[[12.43, 12.34, -5.34, -19.17, -17.92, -1.29], [-1.72, -13.36, 11.41, 14.61, -2.09, -14.40]] Answer: 12.43, -14.40
[-3.062, 14.428, -14.595, 9.231] Answer: -3.062, 9.231
[0.4, 0.5, -1.3, -1.8, 1.4] Answer: 0.4, 1.4
[[-7.46, 7.58, -0.77, -8.61, 3.07, -13.50], [22.67, 0.07, 10.72, -3.20, -9.28, 22.70], [-7.05, 7.48, 6.60, -9.70, 8.42, -12.32]] Answer: -7.46, -12.32
[[-0.63, -1.01, 1.45, -1.95], [-0.87, -0.59, -1.11, -1.54], [-0.26, -1.73, 0.06, -1.54]] Answer: -0.63, -1.54
[-0.176, 1.620, -0.641, -0.517, -1.509] Answer: -0.176, -1.509
[5.4, 6.1, -17.3, 11.6] Answer: 5.4, 11.6
---
48,52,23,8
31,75,30,64
-> 31

82,52,81,83,81,16,46
84,42,80,77,80,46,24
13,83,84,83,80,80,47
-> 84

6,5,1,5,7,4,1
6,4,2,3,3,2,7
3,7,2,3,3,8,5
-> 6

-815,787,465,-471
-753,-128,-430,-539
-> -753

8201,4239,5125,4583,7388,6304
5146,1237,3723,7502,3475,5387
7556,2465,6970,6244,3622,6244
-> 5146

42,11,82,69,73,80
42,22,80,64,65,79
98,94,59,27,18,33
-> 42

3361,3302,9191,4009
4203,3506,7374,3236
3889,3507,7363,3861
-> 4203
---
[-13 -17  35  16  25  29] → -13
[-27   8  18 -21  -3  35  12] → -27
[-27 -26  16  26] → -27
[ 22  -8 -18  27 -15] → 22
[-12 -31 -32   1   6] → -12
[ 0 -9 -4 36 11] → 0
[ -6 -24 -36  21  -2] → -6
---
Input: [-33 -36 -15   7  32]
Output: -33
Input: [ 34  -2 -15   6  35  36 -27]
Output: 34
Input: [  1 -28 -32  -7  30  -3 -17]
Output: 1
Input: [ -2  13 -20  -5 -14  19  36]
Output: -2
Input: [-31 -23   3  22   9 -26  21]
Output: -31
Input: [ 19 -32 -25  -7  -7  31]
Output: 19
Input: [-25 -29  14  25  35  16 -31]
Output: -25
---
[[-28   6  -5   7  19  -7 -13]
 [-27   5  -5   6  19  -9 -16]
 [-28   7  -6   8  18  -5 -10]] -> 6

[  7 -21 -25  36 -22   2 -26] -> -21

[-13  26  30   2  -6   4  15] -> 26

[[-24   1  15  -6 -12 -27 -26]
 [ -5  13  -4 -27  25 -11  18]] -> 1

[[  2  28  11   6]
 [ 14 -14 -15   1]
 [ 11   8  28 -16]] -> 28

[[ 24   4  20   2   7  20]
 [ -3   1 -33 -17  19  17]] -> 4

[-5 27  3 13] -> 27
---
[ 9 23  4 36 13]
36, 4

[[-29   0  -5  12  -7 -32]
 [-28  21  36  16 -13  20]]
36, -32

[ 32  -6 -10  14  18  10]
32, -10

[ 13  31 -10 -21 -15   2]
31, -21

[ 15 -12  26 -16   8]
26, -16

[[ 16  18  23  -3]
 [-27   0  14   2]
 [ -1  -1  15  -2]]
23, -27

[-29  24 -14   7  -3 -14]
24, -29

[[ 19 -16 -32  10 -14]
 [-25  -9   1 -24   5]
 [  5   1  -4 -18   2]]
19, -32

[[-10  13 -14  12]
 [-26  19 -20  27]]
27, -26

[[ 14  30  35 -22  -9]
 [  1  12  18   0  12]]
35, -22
---
-43	0	35	-5	-38 -> 0

716	-179	-706	-721
517	-237	-270	-633
202	-290	132	-581
-> -290

719	281	-809	532	391 -> 281

93	507	-547	-224	-690 -> 507

6	7	2	6	6	5
6	4	2	7	9	5
-> 4

2	3	2	5	3	3
4	3	4	5	3	4
8	7	8	2	7	6
-> 7
---
[[  1  -5 -28  -3]
 [  8  -2 -23  -4]
 [ -3  -5 -16  -2]] value -2

[[ -2   7 -16  29   4]
 [  4 -27  -9 -29  -9]] value 7

[[  8   6  -2  13]
 [-22 -29  -3   7]
 [ 12  14  -2  19]] value -29

[[ 34 -14  22 -14]
 [ 12   5  -8 -10]] value -14

[[  6 -19 -21 -26 -11]
 [-19  34  16  -5  21]] value -19

[[ 19  15  -5  -1  -3  29  26]
 [ 26 -10  19 -13  -2 -13 -32]
 [  4  26 -21  29  28  19 -17]] value -10
---
((14, 7, 58, 68, 83), (47, 37, 44, 39, 58), (55, 29, 52, 49, 75)) --> 14, 75
(150, 395, -552, 753) --> 150, 753
((29, 22, -44, -12), (49, 1, -5, -27)) --> 29, -27
(58, 37, 24, 51, 95, 85, 74) --> 58, 74
((75, 73, 76, 14, 12), (97, 34, 67, 27, 20)) --> 75, 20
((7211, 6692, 8676, 9625), (8581, 8813, 9482, 8389), (4998, 3467, 1237, 4969)) --> 7211, 4969
(40, 43, 14, -36) --> 40, -36
